(in the rows, 128 means zero)
Where one turn sends some rows of the set: a few examples, then the rows asked
Rasot: [157 129 134  98 111 150 132 126 124 117 136 146 140 108 144 159 113 149
 100 153 125 118]
goke: [134 115 127  88 114 155 144 127 126 120 128 149 144 108 126 142 117 155
 102 157 121 134]
mafat: [129 108 134 133  94 153 146 122 135 139 138 125 143 121 124 140 127 181
  78 171 126 114]
daleg: [141 115 142 125 128 174 140 116 147 148 156 120 145 126 125 139 132 146
 102 154 137 152]
Tozu: [132 110 139 136 168 146 143 127 139 117 135 125 148 147 121 145 120 158
  96 147 137 151]
nuto: [140  96 133 129 120 130 179 128 141 128 141 146 145 128 139 176 119 167
 109 129 125 148]
kiku: [135 126 133 142 139 137 147 126 133  82 131 117 139 125 120 153 141 144
 115 135 135 124]
Luku: [126  83 141 124 128 140 146 121 138 145 161 119 145 147 128 164 107 167
 117 135 123 121]
kuril: [146 132 133 139 130 143 163 125 129 131  98 119 143 149 135 146 110 166
 107 149 137  99]
pamaf: [133  97 139 120 161 142 144 130 126 144 151 114 154 123 126 144 140 158
 103 154 124 124]
Valag: [132 117 133 125 128 144 154 108 133 121 117 124 127 156 109 136 110 146
 103 140 150  99]
rubu: [126 130 130 122 149 130 157 117 124 130 159 109 149 160 128 163 118 168
 119 141 133 125]
nev: [136 107 130  97 102 147 143 127 125 120 131 151 139 120 138 159  99 167
 109 144 112 125]
Mig: [141 141 129 131 140 150 167 124 127 129 102 117 146 143 129 138 122 160
 103 155 138 101]
nari: [159 117 136 127 133 146 163 115 135 138 156 113 148 137 129 148  92 176
 110 128 161 127]
Nep: [142 105 132 127 102 147 141 122 146 128 152 123 146 133 130 161 123 158
  80 172 133  90]
bero: [146 117 132 148 115 150 159 130 146 102 111 120 148 118 123 142 124 161
 125 137 141 145]
bitak: [158 122 135 138 113 131 154 120 132 100 138 111 138 116 124 151 120 156
 127 125 155 109]
bimas: [136 132 137 132 121 155 149 106 136 117 118 126 123 156 116 139 108 144
  97 140 148 109]
tutak: [125 120 124 130 122 144 182 126 135  96 133 115 151 128 121 155 121 170
 129 126 133 121]
retu: [143 110 129 118 127 146 184 124 142 131 142 142 150 111 128 153 138 156
 102 141 139 159]
denat: [137 103 132 129 111 147 137 125 147 126 144 125 149 130 123 154 133 152
  78 179 132  98]
muked: [161 119 150 144 122 154 137 122 134 149 160 117 144 127 151 163 112 169
 105 141 128 126]
kego: [161 124 139 137 132 135 133 120 138 145 128 115 148 137 126 140 121 155
 118 154 156 152]
beso: [158 131 140 130 117 126 154 115 128 126 160 138 131 118 142 173 139 145
 102 133 138 141]
nug: [142 106 131  90 125 132 136 132 118 114 135 146 144 112 135 158 116 151
 105 154 118 108]
zorof: [146 101 138 120 138 106 156 123 124 125 150 137 138 116 126 164 146 144
 107 138 137 132]
Zud: [118 102 133 130 102 145 148 124 133 132 139 125 142 129 123 146 126 184
  80 168 118 109]

Nep -> Zud
nug -> goke
Now these:
bimas -> kuril
retu -> beso
bero -> bitak
kego -> nari
muked -> Luku

Where one turn sends some rows of the set: a few examples, then the rows asked
nuros: [120 109 118 143 141 140  72 125  98 137 157  94 120]
kivaf: [124  89 127 151 122 140  91 143 143 130 160  88 134]
pudu: [112 113 149 125 137 136  73 107 135 121 127 110 134]
sisir: [113 100 122 154 146 120  73 122 110 118 156 139 142]
bato: [126 104 124 141 151 110  73 116 123 110 145 133 128]
Bano: [114  95 124 145 156 121  74 118 118 103 152 136 139]
rek: [114  91 138 155 116 148 107 134 141 106 162 105 122]
Kiv: [113  86 143 147 119 124 109 149 134 119 142  97 144]
fevo: [ 96 115 139 137 124 126  84 122  95 127 142 115 149]
kab: [134 110 122 152 149 122  79 141 136 111 160 127 124]
Liga: [107  88 136 140 147 117 111 140 115 146 135  91 132]
Nos: [112  93 143 154 110 133 108 114 135 104 166 110 119]
mufu: [126  94 131 140 131 141  83 142 136 132 155  79 139]
Mezis: [107  88 142 156 138 134 117 114 129 130 141 109 101]
tifo: [109  79 136 141 151 124 116 136 123 140 136  98 117]
kuned: [113 108 125 146 132 124 120 151 113 128 159 103 115]
ner: [113 113 138 120 135 145  74 137 114 111 140 112 149]
robos: [125 103 122 140 146 150  92 127 125 131 160  87 106]
Konud: [ 91 111 148 140 125 134  93 127 113 123 137 126 155]
Dak: [117  75 145 149 142 142  92 116 132 142 133  90 125]
daf: [112  95 132 155 155 119 101 136 132 104 154 139 130]
basam: [118 106 126 155 141 107  73 115 124 121 151 139 135]
miro: [122 103 130 165 152 132  77 116 138 126 156 132 121]
Bon: [105  83 145 152 133 138 111 100 122 115 155 112 108]
nuv: [110  99 145 158 109 126  86 112 142 104 151 109 129]
posu: [ 92  81 150 153 140 131 103 104 120 110 140 118 124]
vaman: [120 108 122 132 137 120 112 137  99 122 163 102 111]
zugeb: [127 106 119 140 134 140  90 124 105 130 172  93 111]
Lov: [114  88 134 147 125 115 115 152 137 126 146  97 130]
Mep: [107 114 147 137 121 119  78 104 112 129 127 114 132]
kuv: [113 115 140 117 135 128  72 111 116 112 133 100 135]
bos: [102 102 145 127 127 138  80 119 108 102 140 112 149]
lalop: [109 120 142 131 134 125  82 120 109 145 125 119 133]
pud: [115 100 123 158 164 126  90 132 113 130 153 136 121]
kinom: [119 114 121 128 140 110  97 146 101 113 151 100 123]
Radob: [116  76 132 151 146 149  92 123 132 143 149  89 121]

Konud -> ner
bato -> basam
Now these:
kinom -> nuv
kab -> miro
Nos -> zugeb
Kiv -> mufu
tifo -> Lov
bos -> kuv
robos -> Mezis

Where one turn sends some rows of the set: a few examples, then the rows asked
viban: [129 110 111 120 107 135 149 133 121 151 119 117 163 132 151 132 135 102
 134 138 121]
sepa: [117 104 142 119 150 113 133 151 105 121 107 121 126 129 151 133 118 132
 151 141 153]
nok: [129 111 114 113 118 135 145 128 118 109  93 117 140 149 142 105 111 127
 140 135 154]
fet: [134 132 126 115 117 133 141 134 114 115 136 144 109 130 143 119 130  93
 166 130 122]
kugo: [131 125 114 113 131 123 137 125 111 137 116 121 156 139 159 115 120 150
 130 126 142]
Vuso: [103 140 149 114 109 130 147 144 122 136 131 141 136 124 146 131 127 123
 160 123 112]
lasek: [105 106 126 115 149 124 122 128 120 119 126 136 123 142 140 109 145 127
 116 118 152]
tep: [118 143 134 114 130 139 149 133 128 108 125 116 141 122 139 135 141 105
 159 171 130]
til: [108 117 102 120 151 144 108 124 109 116 123 131 141 150 134 108 127 107
 148 149 124]
duvol: [112 116 124 119 130 105 119 120 113 139 124 142 128 130 145 116 120 134
 149 172 122]
Tufu: [ 99 138 140 111 107 144 145 133 133 115 121 122 140 135 137 124 141 104
 146 177 131]
bufif: [116  97 141 109 144 135 136 143 103 101 101 126 125 152 143 122 130 117
 126 139 139]
zute: [101  94 134 125 122 134 132 131 121 130 128 133 152 131 141 136 144  78
 127 126 136]
radum: [ 99 107 140 129 143 126 152 139 124 118  99 136 132 140 136 125 110 123
 127 135 159]
gulev: [103 138 141 109 122 146 146 128 129  98 128 138 149 138 148 128 145 102
 162 164 144]
Nanik: [ 98 100 134 117 135 115 139 132 100 153 128 123 136 145 136 128 113 118
 123 137 147]
nuni: [110 110 128 114 120 132 131 151 132 123 107 122 144 154 150 117 123 146
 154 126 166]
Nif: [114 162 127 102 122 139 138 140 121 126 121 145 139 147 142 129 131  95
 140 118 136]
boki: [128 107 112 106 110 121 137 136 137 148 132 139 142 147 152 131 162 107
 141 134 149]
beme: [129 107 118 128 105 131 128 123 137 120 126 133 160 119 163 118 146 108
 146 121 139]
sisa: [103 141 127 121 119 140 147 129 131 115 120 133 138 121 149 116 137 107
 168 173 146]
vumol: [116  88 127 117 122 137 129 130 119 121 144 119 142 153 145 112 131 137
 147 114 137]
vifu: [ 87 125 137 125 125 123 101 132 141 126 128 135 147 150 131 123 118 117
 124 147 138]
Dakuz: [119 115 131 132 123 112 133 133 125 145 119 150 142 114 167 132 140  97
 124 145 144]
Zogul: [118 148 125 120 114 144 141 144 127 127 117 147 112 132 144 109 134 102
 133 132 114]
zal: [117 106 113 115 146 129 137 131 111 138 118 135 146 116 153 130 166 106
 138 131 125]
teme: [131  98 130 109 111 125 140 151 122 126 110 107 120 154 142 119 121 138
 143 148 139]
Vuki: [106 140 138 121 128 142 153 147 140 121 132 136 136 137 147 135 141 108
 157 173 141]
momu: [120 109 122 111 133 134 131 133 123 132 141 148 136 177 141 127 126 124
 142 162 117]
sav: [ 99 150 125 107 119 124 139 128 119 133 121 134 133 118 126 124 131 107
 163 115 135]
fuf: [137 109 122 122 113 119 135 131 127 135 136 124 128 160 147 117 108 116
 118 135 155]
mef: [123 104 131 135 139 128 120 133  96 123 119 125 136 123 167 108 112 122
 124 135 135]
Mevib: [119 125 131 109 133 109 105 118 128 110 137 141 155 144 149 129 128 136
 159 141 140]
fodo: [103 142 128 108 126 148 130 146 129 116 125 119 137 136 145 127 154 103
 164 169 143]
sunit: [126 131 112 138 136 130 130 121 138 120 127 125 153 141 130 124 100 118
 135 147 123]
bog: [107 132 143 105 103 135 123 149 101 132 131 142 125 139 156 123 129  96
 165 133 124]

vumol -> mef
Nif -> sav
radum -> nuni
Now these:
zal -> viban
Tufu -> gulev
momu -> til

